One turn sends every row of this set to another row. A few are shown first. Where does it send the rows asked after them?
K_410: [ 1.29  1.67 -0.74 -0.11  1.73 -0.10 -4.98  2.74 -2.22  0.24  1.97 -1.41
  1.04 -0.06 -0.72  0.19]
K_838: [-0.75  0.91  1.20  0.04  2.50 -0.40 -1.95  2.50 -0.75  0.07 -1.34  0.45
  0.92 -0.28  0.16  0.33]
K_966: [-0.24  1.69 -1.84 -0.78  1.75 -0.39 -4.35  2.02 -1.25  1.14  1.57 -0.25
  2.06 -0.62  1.06  0.58]
K_339: [ 0.87  1.24  0.74  0.12  1.48 -0.79 -0.73  1.51  0.79  1.65 -0.05 -0.36
  1.56 -0.05 -0.35 -0.29]
K_995: [ 1.07  1.60 -1.20  0.31  1.29 -0.19 -5.03  2.38 -1.82 -0.30  1.73 -1.18
  1.00  0.20 -0.73 -0.15]
K_121: [ 2.14  0.96  0.38 -0.35  1.10 -0.56 -3.44  2.58 -1.27  1.35  2.85  1.96
  0.84 -0.21  0.31 -1.32]
K_788: [-0.38  0.64  1.67  0.08  2.34 -0.76 -1.81  2.35 -0.55  0.17 -1.31  0.24
  0.90 -0.28 -0.14  0.44]
K_178: [ 2.01  1.52  1.56 -0.21  1.71 -1.56 -1.34  1.31 -1.89  0.04  0.79  0.82
  1.19  1.89  1.26 -0.05]
K_634: [ 2.10  2.98  1.57  0.45  1.27 -0.98 -2.37  1.58 -1.39  1.03  0.45  1.65
  1.28 -0.21  0.25  1.48]
K_922: [-0.17  1.41 -1.12 -2.51  1.88 -0.32 -1.90  3.02 -0.80 -0.68  0.81 -0.88
  1.57 -0.82 -0.87  0.27]
K_273: [ 2.16  0.90  0.26 -0.23  0.49 -0.73 -3.61  2.25 -1.34  1.72  2.76  2.03
  1.06  0.06 -0.26 -0.73]
K_268: [-0.91  1.22  1.31 -0.13  2.11 -0.71 -1.96  2.15 -0.73  0.59 -1.43  0.54
  0.91 -0.20  0.21  0.27]
K_592: [ 2.29  1.42  1.37  0.32  1.40 -1.24 -0.81  1.41 -1.94  0.13  0.88  0.78
  0.86  1.16  1.35 -0.08]
K_708: [ 2.54  1.01 -0.23 -0.89  1.45 -2.75 -3.19  2.44 -2.69  1.40  2.11  0.33
  0.16 -0.13  0.06  0.06]
K_266: [ 2.69  1.12 -0.59 -1.16  1.76 -2.42 -3.19  2.05 -2.20  1.38  2.12  0.16
  0.16 -0.90 -0.08 -0.48]
K_933: [-0.52  1.29 -1.23 -1.97  1.82  0.09 -2.11  2.56 -0.55 -1.03  0.98 -0.54
  2.00 -0.71 -0.89  0.42]
K_727: [ 1.51  1.71 -0.93 -0.09  1.69 -0.28 -4.87  2.79 -2.58  0.04  1.98 -1.17
  1.06 -0.01 -0.76 -0.50]
K_10: [-1.06  0.75  0.38  0.02  2.42 -1.20 -1.46  2.86 -1.26 -0.71  1.83 -1.36
  1.27 -0.91 -0.11  0.85]
K_342: [ 1.89  1.34  0.74 -0.48  0.76 -1.24 -4.04  2.33 -1.74  1.33  2.72  2.16
  1.16  0.06 -0.07 -0.85]
K_574: [ 1.97  3.31  1.92  0.46  1.53 -1.48 -2.72  1.39 -1.52  0.80  1.23  1.25
  1.35  0.01 -0.02  1.13]
K_510: [-0.37  1.15 -1.18 -2.57  1.92 -0.01 -2.38  2.62 -0.85 -0.70  0.90 -0.72
  1.68 -0.64 -0.91  0.08]
K_56: [-0.31  1.01  0.93  0.05  2.32 -0.83 -1.89  2.74 -0.83  0.62 -1.79  0.72
  1.34 -0.23 -0.19  0.09]
K_493: [ 0.04  1.55 -1.63 -1.17  1.58 -0.13 -4.12  2.42 -1.37  1.72  2.07 -0.54
  2.00 -0.35  1.13 -0.09]
K_257: [ 2.26  1.20  1.29  0.20  1.18 -1.44 -0.78  1.61 -1.38 -0.08  0.42  0.85
  1.06  1.48  1.07 -0.10]
K_141: [-1.49  1.60 -0.02  0.27  2.28 -0.67 -1.90  2.84 -1.33 -0.82  1.94 -1.13
  1.10 -0.78 -0.44  0.53]
K_448: [ 2.27  1.18  0.92 -0.37  0.49 -0.69 -3.72  2.33 -1.42  1.51  2.41  2.01
  1.20  0.16  0.03 -0.86]
K_827: [ 2.77  1.65  1.18  0.05  1.30 -1.40 -1.05  1.65 -1.40  0.30  0.41  0.91
  1.42  1.29  1.19 -0.10]
K_582: [ 1.29  1.34 -1.15 -0.20  1.90 -0.15 -4.79  2.42 -2.31  0.13  2.01 -1.50
  1.02 -0.26 -0.34 -0.68]
K_992: [ 0.12  0.97 -0.41 -2.44  1.63  0.03 -2.11  2.70 -0.90 -1.03  0.87 -0.97
  1.84 -1.10 -0.93  0.50]
K_304: [ 0.74  0.99  0.81 -0.36  1.40 -0.57 -0.60  1.09  0.52  1.09 -0.11 -0.72
  0.80 -0.31 -0.68 -0.07]

K_339 turns into K_10
K_592 turns into K_268
Where do these go?
K_510 turns into K_727
K_582 turns into K_342
K_304 turns into K_141
K_992 turns into K_995

